Here are some points:
tensor([0.5, 1.0, 1.9, 1.2, 1.1, 2.8, 1.5, 0.3, 0.8, 0.4, 2.1, 1.6])
tensor([ 0.7, -0.7,  0.6,  0.7, -0.4,  1.3,  0.6, -0.9,  0.6, -0.8,  0.7,  0.2])
tensor([ 0.3,  0.1,  1.4,  0.0, -0.3, -0.2,  0.5,  0.4,  1.7,  0.8,  1.9,  0.4])
tensor([-0.6, -1.7, -0.7, -1.1, -1.6, -0.4, -1.3, -0.9, -0.2, -1.0,  0.4, -1.1])
tensor([-0.7, -2.3, -0.6, -0.7, -1.4,  0.3, -1.1, -1.5, -0.6, -2.0,  0.7, -1.4])
tensor([ 1.0, -1.1,  0.1,  0.2, -0.9,  0.5, -0.7, -0.8,  0.6, -0.9,  0.6, -0.2])
tensor([ 1.6,  0.2,  0.6,  1.0, -0.4,  1.3, -0.2,  0.3,  1.2, -0.1,  2.1,  0.6])
tensor([-1.2, -1.6, -0.2, -0.6, -0.7, -1.0, -0.9, -1.0,  0.2, -0.6,  1.3, -0.6])
tensor([ 0.6, -0.1,  0.7,  1.0,  0.2,  1.3,  0.6, -0.9,  1.0, -0.3,  1.6,  0.9])
tensor([-0.1, -0.2,  0.9,  0.5,  1.3,  1.7,  1.0, -0.2,  0.8,  0.6,  2.1,  0.9])
tensor([1.6, 1.4, 2.3, 0.6, 0.8, 2.6, 1.3, 0.9, 1.5, 0.9, 3.4, 1.8])
tensor([ 1.6,  0.3,  0.7,  0.3, -0.5,  0.6, -0.1,  0.5,  1.3, -0.4,  1.6,  0.2])
tensor([ 0.7, -0.3,  1.1,  0.1, -0.7, -0.3,  0.4,  0.3,  1.6,  0.3,  1.5,  0.2])
tensor([ 1.0,  0.2,  1.6,  0.6, -0.1, -0.2,  0.9,  1.0,  2.3,  1.1,  2.2,  0.7])
tensor([1.6, 0.2, 0.5, 0.7, 0.1, 1.0, 0.8, 0.4, 1.3, 0.0, 1.5, 0.7])
tensor([ 0.9,  2.1,  2.5, -0.1,  0.8,  1.9,  0.7,  1.0,  1.4,  0.9,  2.8,  1.9])
tensor([ 0.9, -0.1,  1.3,  1.2,  1.0,  2.1,  0.9, -0.5,  1.7,  0.2,  2.9,  0.7])
tensor([ 2.0,  0.1, -0.2,  0.3, -0.6,  1.3,  0.4,  0.8,  0.6,  0.0,  1.3,  0.2])
tensor([ 0.4, -0.3,  0.5,  0.6, -0.3,  0.6,  0.3, -0.8,  0.9, -0.4,  1.4,  0.5])
tensor([-1.0, -0.8,  0.7, -0.2, -0.5, -0.5, -0.8, -0.7,  0.4, -1.0,  0.7, -0.4])
tensor([-1.7,  0.0,  0.9, -1.7, -0.2,  0.2, -0.9, -0.9, -0.1, -1.1,  1.6,  0.0])
tensor([-1.0, -1.1,  0.0,  0.2,  0.2,  0.8, -0.6, -0.8,  0.7, -0.5,  1.0,  0.5])
tensor([ 2.1, -0.4, -1.0,  0.3, -1.3,  1.2,  0.3,  0.7,  0.2, -0.5,  0.7, -0.2])
tensor([ 0.8, -0.7,  0.3, -0.1, -0.8,  0.5, -0.3,  0.5,  0.7, -0.1,  1.7, -0.2])
tensor([ 0.6, -0.1,  1.9,  1.4,  1.1,  2.7,  0.8,  0.7,  1.5,  0.0,  2.8,  1.6])
tensor([ 0.7, -0.5,  0.8,  0.6, -0.1,  0.1,  0.0,  0.5,  1.2, -0.2,  1.9,  0.2])
tensor([-0.1, -1.3, -0.1, -0.5, -1.1, -1.0, -1.4, -0.8,  0.3, -1.3,  0.4, -1.3])
tensor([-1.1, -2.5, -1.2, -0.7, -2.6, -2.6, -1.9, -1.2,  0.2, -1.8, -0.5, -1.5])
tensor([ 0.1, -0.8,  0.1, -1.0, -0.4, -0.1, -0.5, -0.7,  1.2, -0.1,  0.9,  0.1])
tensor([-0.3, -0.7,  0.6, -0.2,  0.1, -0.2, -0.5, -0.8,  0.9, -0.3,  1.7, -0.1])
tensor([-0.4, -0.1,  0.2,  0.2, -0.8,  0.7, -0.4,  0.1,  0.5, -0.6,  1.4, -0.2])
tensor([-0.1, -1.1,  0.3, -0.3, -1.2, -1.1, -0.9, -0.4,  1.2,  0.3,  1.1, -0.4])
tensor([-1.2, -1.7, -0.4, -0.8, -1.6, -1.6, -1.4, -1.1,  0.1, -0.7,  0.7, -1.3])
tensor([ 1.1, -0.4,  0.2,  1.1,  0.0,  2.1,  0.0, -0.1,  1.3, -0.5,  2.6,  0.8])
tensor([ 0.5, -0.8,  1.1,  0.4, -1.1,  1.1, -0.1,  0.2,  1.2,  0.0,  1.6,  0.6])
tensor([ 1.0,  0.2,  0.3, -0.1,  0.1,  0.4, -0.3,  0.1,  0.5,  0.1,  1.5, -0.2])
tensor([-0.6,  0.6,  1.1,  0.0, -0.6, -0.9,  0.2, -0.9,  1.0,  1.1,  1.9,  0.0])
tensor([0.5, 1.2, 0.8, 0.0, 0.5, 1.0, 0.7, 0.1, 0.4, 0.3, 2.4, 0.3])
tensor([ 1.0, -0.8,  0.5,  1.2, -0.8,  0.7, -0.4, -0.4,  1.4, -0.5,  1.0,  0.2])
tensor([-0.4,  0.0,  1.2, -0.1, -0.1, -0.6,  0.5, -0.4,  1.2,  1.0,  1.5,  0.6])
tensor([ 0.2, -0.3, -0.9, -0.1, -1.4,  0.7,  0.2, -1.1, -0.4, -1.3,  0.6, -0.1])
tensor([ 0.4, -0.3, -0.5,  0.0, -1.3,  0.8,  0.2, -0.8, -0.2, -1.1,  0.8, -0.2])
tensor([-0.2, -1.0,  0.1, -0.2, -0.6,  0.9, -0.3, -1.2,  0.3, -0.8,  0.9,  0.0])
tensor([1.5, 0.0, 1.0, 1.3, 0.2, 1.9, 0.2, 0.1, 1.5, 0.3, 1.7, 1.0])
tensor([-0.3, -1.7, -0.5, -0.9, -1.6, -0.5, -1.9, -1.1, -0.1, -1.2,  0.1, -1.0])
35 more points follow, each with its number after it:
tensor([-1.5, -0.2,  0.8, -1.2, -0.3,  0.4, -0.6, -1.2, -0.1, -1.2,  1.5,  0.1]) 0
tensor([-1.0, -2.5, -1.9, -1.4, -2.5, -1.7, -2.3, -2.1, -1.6, -2.6, -1.0, -2.2]) 1
tensor([-1.1, -0.9, -0.6, -2.2, -0.1, -0.5, -1.8, -1.0, -1.2, -1.1,  1.5, -0.8]) 2
tensor([ 0.0, -1.3,  0.0, -0.5, -1.1, -1.3, -1.4, -0.8,  0.4, -1.0,  0.5, -1.1]) 3
tensor([ 1.5,  0.3,  0.3,  0.2,  0.2,  0.7, -0.2,  0.5,  0.6,  0.1,  1.7, -0.2]) 4
tensor([-0.2,  0.0,  0.9,  0.0, -0.3, -0.9, -1.2,  0.3,  1.0, -0.1,  1.6, -0.3]) 5
tensor([-0.5,  0.3,  0.9,  0.7,  1.1,  1.2,  0.0, -0.6,  0.2, -0.3,  2.1,  0.8]) 6
tensor([ 1.0, -0.6,  0.7,  0.3, -1.0, -1.2,  0.2,  0.2,  1.3,  0.1,  0.9, -0.3]) 7
tensor([ 0.1, -0.2,  0.9,  0.3,  0.4,  0.3,  0.0, -0.5,  1.1,  0.0,  2.0,  0.3]) 8
tensor([ 1.0, -0.5,  0.3,  0.4, -1.0,  0.7, -0.6, -0.5,  0.1,  0.2,  1.5,  0.2]) 9
tensor([1.8, 0.5, 2.4, 2.1, 2.0, 2.0, 1.6, 1.1, 1.9, 0.7, 3.5, 2.7]) 10
tensor([ 1.4, -0.2,  0.7,  1.1, -0.2,  1.5,  0.2,  0.1,  1.1,  0.0,  1.4,  0.5]) 11
tensor([ 1.5,  0.2,  0.8,  1.1, -0.1,  1.4,  0.3,  1.3,  1.6, -0.3,  2.6,  1.2]) 12
tensor([-1.8, -2.3, -0.8, -1.2, -1.2, -1.8, -1.6, -1.3, -0.2, -0.9,  0.9, -1.2]) 13
tensor([-0.3, -0.9,  0.7, -0.1, -0.6, -0.8, -0.3,  0.0,  0.5,  0.8,  0.5, -0.9]) 14
tensor([ 0.5, -0.4,  0.8,  0.5, -0.3, -0.2,  0.0,  0.3,  1.2, -0.1,  1.6,  0.1]) 15
tensor([ 0.9, -1.3,  0.2, -0.3, -1.6, -0.2, -1.0, -0.6, -0.2, -1.2,  0.8, -0.4]) 16
tensor([0.1, 0.8, 1.5, 0.2, 0.4, 0.7, 0.1, 0.4, 0.8, 0.6, 1.7, 0.0]) 17
tensor([ 1.0, -0.7,  0.5,  0.9, -0.7,  0.6, -0.3, -0.3,  1.1, -0.3,  1.2,  0.2]) 18
tensor([ 0.3,  0.5,  1.5,  0.1, -0.5, -0.7,  0.7,  0.4,  1.8,  0.9,  2.0,  0.6]) 19
tensor([-1.0, -2.2,  0.0, -0.6, -1.3,  0.7, -0.9, -1.6, -0.2, -1.5,  0.6, -0.2]) 20
tensor([ 0.8, -0.7,  0.6,  0.6, -0.3,  0.2,  0.0,  0.4,  1.2, -0.2,  1.8,  0.2]) 21
tensor([-1.0, -0.4,  0.1, -1.4, -0.2,  0.4, -0.7, -1.2, -0.8, -1.2,  1.6, -0.5]) 22
tensor([1.6, 0.0, 1.5, 1.5, 0.8, 1.5, 0.9, 0.7, 1.0, 0.0, 2.5, 1.7]) 23
tensor([ 0.3, -0.5, -0.5, -1.0, -1.9, -1.1, -1.8, -0.7, -0.3, -1.1,  0.5, -0.8]) 24
tensor([ 0.5, -0.9, -0.4, -0.7, -1.6, -0.5, -1.0, -0.6, -0.7, -1.3,  0.2, -0.7]) 25
tensor([-0.4, -1.5, -0.9, -1.2, -1.7, -0.7, -1.5, -0.5, -0.1, -0.8,  0.3, -1.3]) 26
tensor([ 0.6,  1.5,  2.8, -0.2,  1.7,  2.1,  0.8,  0.7,  1.1,  1.4,  3.5,  1.6]) 27
tensor([-0.8, -0.4, -0.6, -0.3, -1.7, -0.1, -1.0, -0.3,  0.0, -1.1,  0.8, -1.0]) 28
tensor([ 0.1, -1.2, -0.2, -0.4, -0.7,  0.1, -1.3, -0.6,  0.1, -1.0,  1.0,  0.0]) 29
tensor([-0.8, -1.0, -0.2,  0.1, -1.3,  0.0, -0.8, -1.5, -0.2, -1.6,  0.3, -0.2]) 30
tensor([-0.6, -1.3, -0.1,  0.0, -0.3,  0.8, -0.6, -1.1,  0.3, -1.2,  1.2, -0.4]) 31
tensor([1.1, 0.1, 1.5, 1.1, 1.1, 1.1, 0.9, 0.4, 1.0, 0.1, 2.5, 1.5]) 32
tensor([-1.4, -1.6, -1.1, -1.3, -1.7, -0.7, -1.8, -1.9, -0.7, -1.3,  0.0, -1.3]) 33
tensor([-0.3, -0.4,  0.5,  0.6,  0.1,  0.1, -0.9, -0.2,  0.9, -0.2,  2.1, -0.2]) 34
Which two of these numbered points are nearest to each point below by angle, seen from the average point of the first points? Their numbers follow each, nearest first.
tensor([ 1.3, -0.6,  0.9,  0.5, -1.0, -1.2,  0.4,  0.4,  1.4,  0.1,  0.9, -0.3]) > 7 15
tensor([-0.5,  0.8,  1.4, -0.6,  0.8,  0.9, -0.2, -0.4,  0.2,  0.0,  2.4,  0.0]) > 6 17
tensor([-1.1, -1.9, -0.4, -0.8, -1.0, -1.2, -1.2, -1.0,  0.0, -0.9,  0.9, -1.0]) > 13 33
tensor([ 0.5, -0.9, -0.3,  0.2, -1.3,  0.1, -0.3, -0.4, -0.2, -1.0,  0.4, -1.0]) > 25 1
tensor([-0.1,  1.4,  1.2,  0.1, -0.2,  0.3, -0.3,  0.1,  1.2,  1.0,  1.1,  0.1]) > 17 19
tensor([-1.3, -0.3,  0.2, -2.5, -0.4,  0.2, -1.5, -1.6, -0.7, -1.6,  1.2, -0.5]) > 22 2
tensor([ 0.5,  0.4,  0.7, -0.4, -0.9, -0.2,  0.5, -0.5,  1.0,  1.0,  1.9,  0.0]) > 19 7
tensor([ 1.2, -0.1,  0.5,  0.2, -1.0,  0.2, -0.2, -0.1,  0.5,  0.1,  1.3, -0.2]) > 9 7
tensor([ 1.1, -1.2, -0.2, -0.1, -1.3,  0.2, -1.2, -0.8,  0.4, -1.1,  0.6, -0.4]) > 16 25
tensor([-1.0, -0.8, -0.4, -1.7, -0.4, -0.6, -1.3, -1.0, -0.8, -0.7,  1.3, -0.8]) > 2 22
tensor([-1.1, -1.0, -0.2,  0.3, -1.5,  0.0, -0.6, -1.9, -0.3, -1.7,  0.1, -0.2]) > 30 20
tensor([-0.7, -1.6, -1.2, -0.8, -2.6, -0.9, -2.1, -2.2, -1.3, -2.3,  0.0, -2.1]) > 1 33
tensor([-0.5, -0.8,  0.7, -0.1, -0.9, -0.9, -0.1, -0.9,  0.9,  0.8,  0.9, -0.8]) > 14 13
tensor([-0.4, -0.5, -0.3, -1.5,  0.1, -0.1, -1.2, -0.5, -0.5, -0.7,  1.8, -0.3]) > 2 22
tensor([ 0.4, -0.3, -0.7, -0.1, -1.3,  0.6,  0.0, -0.9, -0.4, -1.2,  0.6, -0.2]) > 25 30
tensor([0.5, 1.4, 1.6, 0.4, 0.8, 1.3, 0.7, 0.7, 1.1, 1.0, 3.0, 0.9]) > 27 17
tensor([-1.9, -1.5, -0.6, -1.2, -1.4,  0.0, -0.8, -1.9, -0.7, -1.8,  0.5, -1.1]) > 33 20
tensor([1.4, 0.0, 0.9, 1.9, 0.0, 2.4, 0.8, 1.1, 2.2, 0.6, 3.1, 0.8]) > 12 10
